One vector is turned by the same rotation once a step. Each row is the vector after some number of steps, and that number follows the row.
The counts run from 0 to 576.
[138 163 138 164 119  93 176 130 121  94 119 157 109  85 119 142 146 177
 113 127 141 136 119 139 143 117 105  76 132  89 173 111 151]	451
[149 151 127 179 145 118 135 129 119 146  90 130 133 139  89 116 163 161
 120 135 176 126 160 123  99 145  79  84 119 142 170 142 163]	448
[165 170 118 181 110 103 165 130 125  95 108 156 121 111 117 123 153 155
 144 135 121  78 112 129 150 154 130  88 156 108 168 109  98]	79
[133 151  92 131 149 139 157  95  85 120 112 136 114 139 139 134 139 140
 143 130 117  78 111 134 134 177 162  60 137 114 163 110  84]	244
[101 172  90 168 113  97 160 116  97 132 107 142 123 127 125 124 136 135
 152 140 132  91 126 125 127 150 175  94 178 136 184 147  91]	529
[157 151 117 166 160 134 124 121 117 140 102 108 130 148 104 149 169 159
 116 147 161 144 158 116  85 141  73  70 107 152 174 141 141]	447
[156 159  93 116 148 145 134  75 108 152 109 113 119 151 162 148 170 141
 127 117 116 112 145 127  88 163 125  74 102 147 163 135 121]	282
[131 154  91 130 120 156 135  78 117 117  97 136 118 115 170 146 163 170
 123 135 124 160 126 118 100 142 141  87 139 143 197 152 127]	390
[136 124 113 151 158 167 131  96  99 119 111 124 122 149 141 158 141 167
 112 154 117 136 136 120 104 157 124  54 135 127 185 112  92]	336
[101 148  83 167 135 128 129  99  96 161 108 128 118 154 111 144 137 145
  86 144 159 164 150 126  85 127 145  94 139 159 192 144 120]	248
[114 157  64 130 140 128 157  98  81 138 114 145 114 143 132 123 141 137
 121 125 135  98 114 134 128 170 179  76 144 126 165 110  96]	48
[160 194 109 164 107  69 179 130 119 122 123 160 118 111 104 137 157 145
 103 111 146 109 112 150 140 126 125  98 132 114 158 107 133]	560
[130 159  90 150 121 137 161  82  90 136 113 131 112 144 157 159 118 125
 110 128 109 114 101 126 108 148 176  96 137 127 184 126  80]	548
[141 167  89 178 144 131 155 130  96 131  94 123 130 133  83 129 141 153
 119 139 185 149  89 127 115 152 117  95 108 138 176 146 143]	377
[127 153 119 140 139 124 151  84 104 167 104 128 116 128 134 139 140 145
  68 108 151 148 147 140  86 121 105  93  97 130 181 136 173]	107
[158 150  92 173 146 150 131 117 118 118 103 120 130 135 109 152 162 171
 116 156 165 173 113 119 106 152 107  78 120 144 184 132 125]	250
[169 180 137 147 128 109 183 120 114  99 104 144 123  94 142 138 146 150
 161 119 119  76 100 130 144 153 110  88 115  94 165 131 133]	543
[137 171 122 128 124  94 182 100 102 108 126 142 106 101 152 150 134 143
 146 112  99  72 113 134 149 140 140  74 130  95 162 115 114]	348
[142 152 152 154 135 135 165  89  96 145  94 111 120 131 161 145 114 138
 139 115  90  62 148 120  98 147 122 102 125 114 180 152 104]	45
[114 160 111 155 129 118 154  73  90 169 102 123 114 149 156 146 117 114
 102 111 105  93 143 131  87 140 162 106 137 141 180 149 102]	351
[123 173 111 182 108  88 156 125 126 129 108 144 120 105 101 141 150 163
  93 130 169 170 128 133 115 108 113 104 129 131 190 139 155]	145
[162 170  98 132 154 142 165 101 104 124 110 121 120 125 130 163 145 152
 101 122 160 161  90 133 110 136 109  83  80 124 172 137 150]	305
[136 131 133 145 139 128 137  83 109 135 121 130 112 153 163 161 145 154
 105 132  83 116 175 131  99 132 124  63 144 132 181 110  84]	209
[137 135 122 128 165 167 136  88 106 136  88 115 123 123 146 133 159 168
 142 128 140 121 148 118  94 164  94  69 102 130 175 145 159]	392
[104 144  80 106 152 138 155  85  80 125 128 140 108 122 150 142 148 161
 121 126 132 128 129 142 127 150 151  49 133 115 173 110 120]	372
[147 197 107 171  82  68 176 117 130 116 114 149 115  96 139 156 148 145
 120 124 121 114 114 132 131 109 142 113 147 124 177 137 118]	365
[ 98 146  97 101 163 132 149  84  82 137 128 115  99 133 150 167 143 154
 119 130 126 141 142 136 111 131 130  46 119 127 174 123 124]	373
[ 81 131 124 173 148 126 141 117  89 147  99 128 121 130 101 123 134 169
 113 147 166 150 172 125 102 123 113  69 152 135 189 140 157]	357
[120 176 137 181 102  99 177 107 105 139  87 134 119 107 147 138 105 135
 134 120 114  92 116 121 108 127 148 130 146 120 196 173 126]	437
[150 137  88 144 169 150 132 102 103 130 120 130 121 161 111 148 168 160
 106 139 149 134 132 135 117 161 110  45 112 138 158  92 108]	141
[133 155 115 112 165 120 174 110  90 125 123 131 111 112 117 147 154 159
 124 113 158 119 117 140 136 142  96  50  86 104 159 114 165]	1
